In the rows, zero is written as 128.
Where one turn sends some rows of the set: a few examples, then the rows asked
Fugat: [136 168 169 123 115 143 124 122 134 131 150 118 126 133 141 162 114 119
  99 120 150 126 111 161 156 107 121 116 140 128 124 128 118 120 114 114
 133 132 147 121 111 168  97 151]
gub: [151 149 141 136 145 122 158  95 116 131 151 156 129 156 144 155 122 136
 139  86 160 113 112 127 134 111 135 110 137 127  92 130  95 137 105 130
 124 113 122 145 105 192  95 146]
toda: [131 173 134  81 123 141 117  92 136 115 141 135 126 136 124 148 125 131
 100  71 155 120 105 150 130 124 112 121 124 129 100 163 113 145 106 161
 154  99 135 119 120 203 113 134]
Lev: [116 163 143 150 127 138 136  93 152 135 126 139 155 141 145 166 111 120
 125  71 137 116 154 173 158 132 131 130 134 119 133 159  94 147 118 140
  96 111 118 115 144 167 154 144]
madi: [114 161 178 143 130 119 130 103 135 152 112 134 163 155 116 171 126 106
 123  82 176 113 149 153 157 121 130 113 119 152  83 141  86 139 100 128
 145 121 124 101 139 167 122 152]
zuzot: [139 207 172 136 140 134 107  89 164 114 132 140 129 146 136 160 145 116
 139  93 144 133 127 150 143 134 130 138 127 140 110 156 102 122 109 128
 156 132 125 140 124 153  89 146]
dep: [134 151 128 151 117 129 158 105 151 114 124 120 130 153 140 160 116 124
 104  86 138 144 142 161 148 125 141 112 129 127 104 154  73 148 100 125
 109 153 105 140 145 140 144 131]
muso: [113 178 123 131 113 128 150  96 140 137 139 125 149 146 123 141 109 136
  94  83 132 109 136 158 138 112 109 104  89 142  97 139  88 146 145 120
 165 144 120 152 133 162 110 126]
botos: [100 174 133 129 101 151 148  84 109 128 135 150 138 158 109 151 111 139
 110  73 149 136 141 125 137 121 110 127 128 127  95 148 123 122 124 146
 138 152 116 150 134 139 112 132]
nov: [152 133 158 130 116 122 130 109 148 113 129 141 158 172 117 132 110 114
 147  81 177 109 123 166 116 139 122 118 115 120 116 139 110 144 125 117
 117  99 140 108 130 179 114 107]
kub: [127 148 168  96 102 135 134  78 128 114 131 133 133 157 122 164 121 114
  97  91 141 133 146 145 131 147 122 127 115 128 110 137  97 134 120 119
 178 104 128 120 160 177  85 126]
setur: [114 168 124 133 147 136 132  80 108 138 131 120 131 161 150 163 116 141
 107 110 169 122 172 148 138 132 127 118 108 121 106 160 127 123 132 160
 125 121 151 135 138 168 110 136]
kupo: [149 178 144 115 151 134 123 114 126 106 139 143 135 155 109 150 116 122
  98 126 137 131 118 129 115 116 123 135 117 116 102 131  98 139 119 146
 154 111 120 145 146 175 110  94]
sibot: [133 130 118 144 132 141 147  80 146 131 155 141 135 154 132 144 107 103
 108  84 124 129 127 155 132 130 116 121 121 123  90 154  89 146 112 112
 112 132  99 142 109 148 135 152]
kul: [131 173 135 146 106 155 157  77 159 120 143 138 128 154 136 168 119 120
 106 101 131 138 126 157 133 114 114 116 137 106 104 157 101 136 114  96
 119 155 133 120 131 146 145 150]
fazor: [134 178 133 101 145 143 151 106 137 141 152 144 125 143 155 152 104 141
 117  76 170 115 168 161 136 130 112 124 116 146 145 158 111 133 120 148
 146 108 128 113 129 140 119 135]
kurir: [145 147 164 147 127 142 143 125 145 144 130 133 125 171 134 142 110 143
 113  82 134 132 143 118 177 115 158 107 130 155 114 154  93 128 116 122
 144 128 131 118 156 167 107 138]
gelod: [112 198 122 115 150 129 148 106 145 128 146 122 141 158 124 141 110 145
 125  98 145 111 158 146 138 121 104 122 125 155 101 157  91 140 151 142
 109 109 148 114 141 173 106 143]
pimad: [149 167 145 126 121 134  88 115 160 101 128 135 135 186 123 125 136 125
 124 107 166 115 121 135 132 150 118 114 118 106 123 139 130 140 115 115
 123 121 141 117 140 168 117 127]
gafa: [137 137 150 125 126 130 115 111 159 124 139 133 128 187 126 163 129 116
 162 104 171 112 135 144 134 147 135 124 113 124 114 136 105 141  97 126
 143 128 127 101 165 160 108 100]
kod: [114 174 136 117 132 136 124 115 123 118 124 117 118 134 103 154 129 127
 112 117 155 132 127 124 132 126 138 137 142 148 108 171 113 122 128 128
 170 106 137  90 152 168 126 127]
lasod: [153 148 122 136 119 137 134 123 143  92 123 124 137 150 125 138 140 130
 147  74 162  96 108 129 134 127 156 113 119 140  99 152 121 158 111 105
 141 124 128 130 134 169 125 105]
rufe: [131 136 167 114 102 159 123 106 152 111 131 126 140 151 115 149 113 128
 134  89 174 100 109 130 165 135 138 113 118 125 101 162 121 137 113 106
 145 131 141 106 138 166 149 113]
Bon: [142 175 137 108 114 112 139 111 103 130 112 164 130 181 103 139 109 130
 101  75 156 120 121 149 136 114 117 110 147 126 101 146 107 145 115 123
 156  99 123 108 160 171 127 119]
Neso: [135 163 114 139 138 131 132  94 155 127 133 140 145 150 158 147 127 119
 134 104 132 131 146 142 138 124 125 129 116 129 108 141 114 151 125 136
 105 101 123 134 135 157 166 171]
mos: [182 169 142 141 127 135 127 105 136 142 112 169 158 149 132 133 134 112
 116  93 163 118 122 146 134  97 127 125 104 142  89 155 125 124 128 149
 131 120 125 130 117 163 124 143]
dopal: [131 175 146 108 136 126 158  83 123 118 137 137 130 136 103 156  98 138
 108 100 159 104 148 150 141 102 132 129 121 128 111 143  95 154 116 121
 152 138 130 155 134 112 128 135]
laru: [125 144 145 130 125 159 102  95 133 101 140  95 135 160 124 147 124 119
 143  76 163 105  89 143 142 135 117 137 117 129 100 130 112 139 103 110
 140 126 127 129 116 172 117 112]
Dag: [157 163 135 120 149 143 143  89 114 112 118 117 136 157 127 153 126 143
 107  69 158 119 152 141 145 116 150 138 110 130  87 141  90 136 120 137
 166  90 125 100 131 183 118 100]
mikib: [128 181 116 145 123 152 135  81 153 127 133 137 124 158 160 180 118 110
 143 106 126 123 139 176 148 148 135 144 117 126 117 139  95 126 121 135
 120 123 139 117 129 157 137 150]

kul moves to Neso
setur moves to muso
Now find these:
rufe moves to pimad
kupo moves to Dag
gub moves to madi

Where one turn sends some rows of the set: a few examples, then the rows asked
nav: [ 93 109 133 129 124 131 145 130 127 149 136 130 115]
sode: [126 146 135 132 134  91 100 129 126 124 132 125 135]
sopu: [103 104 143 143 128 132 147 138 127 147 133 131 122]
niza: [134 120 116 126 144 156 134  94 144 139 109 127 126]
vebe: [107 116 112 127 108 116 136 152 122 140 118 109 113]
roget: [152 114 104 133 149 141 127  94 134 141 118 134 123]
Lel: [136 106 110 119 145 156 134  99 139 139 121 136 130]
Sugur: [133 148 136 117 123 104 104 134 120 110 129 114 146]
Dede: [153 117 108 136 147 140 128  94 134 141 115 135 125]
tiz: [144 144 132 117 126 100 104 142 112 111 127 118 130]
tagif: [129 116 134 115 124 109 101 140 117 120 151 137 147]
Kuvi: [138 113 105 110 147 149 132 100 140 135 108 125 125]
ver: [ 99 135 135 133 120 125 145 126 132 139 113 108 110]
gada: [129 145 160 149 130 116 110 127 121 123 141 127 141]
kurit: [157 124 106 139 118 165 113 118 122 134 140 122 118]
famiv: [128 128 129 123 134  94  96 134 118 126 144 139 136]
volod: [153 119 105 134 150 140 127  95 135 142 115 133 123]
buf: [151 131 108 114 121 160 112 114 109 121 149 129 133]
gisap: [120 135 148 142 135 100 101 124 123 131 146 137 142]
tumo: [ 98 125 128 148 109 124 138 144 129 141 118 109 117]
Bibe: [130 114 141 122 131 113 105 141 111 124 159 142 136]
Rodi: [124 137 154 141 124 119 105 127 124 120 146 129 155]
Git: [ 99 103 121 139 113 126 139 148 125 145 131 122 117]
Ninar: [105 115 114 108 124 114 142 141 125 138 120 119 107]
risez: [160 126 106 137 117 164 111 120 120 130 139 121 119]
Lipir: [152 142 113 122 120 162 115 108 113 117 139 122 131]
gede: [159 130 107 138 118 166 113 118 119 129 137 119 119]
Mut: [147 136 118 129 120 169 116 107 114 120 149 127 134]
Noroz: [112 135 136 140 124 120 146 134 127 132 101 106 114]
mim: [115 101 118 114 128 113 142 148 120 136 119 120 111]

sopu moves to gada
kurit moves to Dede
Now find these:
Lel moves to Mut
Sugur moves to Ninar
gisap moves to tumo

Where one turn sends some rows of the set: a few examples, then the rows asked
vuba: [136 138 110 131 118 146 128 118 121 116 149 129 132 104 146 139 130 121
 138 173 134 132 105 111 108 128 169 143 103 136]
mogo: [139 131 130 113 122 156 145 140 117 144 113 110 145 109 129 128 141 143
 107  81 121 122 130 120 146 124 118 132 126 122]
negig: [146 152 100 123 130 118  98 132 123 105 143 116 132 109 129 109 136 121
 129 156 123 132 119 123 118 124 135 167 103 126]
veg: [113 133 114 121 109 129 135 167 118 112 113 129 141 126 140 107 129 150
 132 104 108 143 149 141 143 140 110 139 134 105]
labo: [119 161 113 114 103 150 119 143 132 138 158 121 142 110 135 138 145 124
 128 153 137 110 113 141 117 126 154 159 113 130]
roko: [132 148 107 132 118 135 124 107 123 107 147 127 128 110 139 134 129 111
 139 170 139 134 103 111 109 127 157 141 104 125]
seluv: [111 150 104 132 118 120 101 148 145 119 159 122 136  99 148 118 131 107
 145 165 130 120 123 128 105 126 126 140 111 128]
Nozap: [134 110 146 136 154 148 155 129 111  96 111 136 133 110 140 112 129 140
 130 101 116 125 119 119 124 132 104 124 118 120]
Mor: [ 87 116 137 121 114 159 149 150 137 101 111 142 151 122 153 152 120 141
 131 121 102 138 138 117 120 126 124 125 124 141]
Giri: [144 140 121 123 134 135  99 136 121 146 150 108 131  91 149 110 139 116
 132 153 135 105 109 131 114 123 139 134 108 140]
Bifa: [122 143 102 132 112 117 103 151 140 117 152 127 129 106 158 113 126 116
 156 168 131 124 124 132 108 126 137 137 114 118]
vetiv: [132  99 138 142 160 140 153 120 102 104 108 136 146 103 129 115 135 142
 136 116 112 125 127 112 115 130 119 122 119 115]
korob: [ 88 117 133 133 113 139 154 144 132 100 115 138 147 130 143 164 131 140
 148 114 108 129 145 114 109 136 135 132 118 138]
Vave: [108 135 123 119 117 135 125 152 115 105 110 136 142 141 138 109 119 149
 122 103 107 137 133 155 133 156 117 122 138 107]
Fod: [108 126 131 133 128 123 139 125 127 129 117 110 135 114 151 129 110 130
 134 103 127 130 129 124 113 130 144  71 139 134]
Nug: [129 128 132 113 120 150 144 147 124 115 115 101 137 125 118 140 137 149
 108  83 127 138 130 117 139 118 119 129 128 138]
zezev: [107 116 136 128 122 120 123 129 122 126 123 119 137 121 157 137 115 135
 117 102 126 137 119 116 116 141 123  74 127 127]
zode: [133 114 130 107 116 153 128 148 124 131 109 101 147 119 121 141 141 146
 101  93 118 133 136 115 137 119 113 124 124 130]
Ker: [143 114 128 142 144 138 154 117 102 107 114 139 140 102 150 122 124 148
 124 105 117 132 115  94 133 127 120 117 119 118]
Guni: [ 97 138 124 122 129 125 136 156 117 111 116 127 151 120 125  99 123 150
 130 106 110 136 145 158 128 137 124 127 143 110]
ranu: [100 116 136 134 124 125 137 137 120 133 122 127 135 103 178 127 112 129
 134 109 120 134 126 115 122 135 125  82 124 136]
tul: [111 170 115 119 109 151 118 131 121 125 151 124 139 112 131 135 140 118
 128 160 133 118 110 140 120 130 152 162 116 139]
tevum: [111 174 130 124 112 149 122 120 141 116 149 123 140 116 137 137 146 113
 130 158 129 118 118 135 117 123 152 163 109 127]
kis: [143 152 120 139 134 140 121 109 131 104 145 126 132 113 137 126 136 110
 136 167 123 137 115 118 104 140 159 143  95 123]
dopap: [133 157 137 127 130 150  97 125 128 136 143 100 135  97 137 117 149 111
 129 161 133 117 119 128 126 117 141 141 111 147]
Foluv: [ 95 114 137 129 118 149 159 150 136  90 112 130 133 127 150 152 120 136
 145 112 111 145 137 113 119 128 122 123 120 143]
pigo: [ 96 133 130 123 122 134 145 160 118 109 121 129 139 132 133 109 123 142
 129  97 120 141 135 160 127 153 111 122 134 109]
morub: [109 119 140 129 131 133 143 133 116 122 123 113 130 114 148 128 115 133
 117  99 135 146 117 121 119 141 131  73 129 137]
bom: [136 165 110 138 136 116  95 136 129 103 157 122 143 111 125 109 142 128
 124 153 123 134 126 124 115 134 135 157 105 120]
pena: [139 146 117 129 133 153 106 131 125 142 149 107 133  90 136 115 142 104
 135 162 136 107 110 128 115 128 135 135 111 140]
ludi: [139 132 130 115 126 144 134 138 121 129 104  97 142 124 118 141 140 145
 117  81 117 117 136 120 133 123 134 135 127 143]
seka: [148 151 101 125 129 122 109 134 118 103 147 129 137 107 133 112 135 138
 129 156 128 127 112 121 123 115 142 171 109 120]
tif: [117 154 117 143 118 126  97 142 144 121 159 110 137 107 141 117 142 109
 148 170 137 129 131 124 112 125 133 120 117 126]
dile: [139 112 136 136 149 161 152 118 114 101 103 143 143 112 142 116 121 143
 125 113 110 119 114 115 128 128 112 116 127 112]
domom: [ 88 128 125 125 100 152 160 152 125 112 117 142 146 126 157 152 121 138
 136 115 106 148 140 121 125 147 142 127 122 140]

Bifa moves to labo
domom moves to veg
morub moves to Foluv
Now find these:
korob moves to Guni
kis moves to tif
Mor moves to Vave
roko moves to seluv

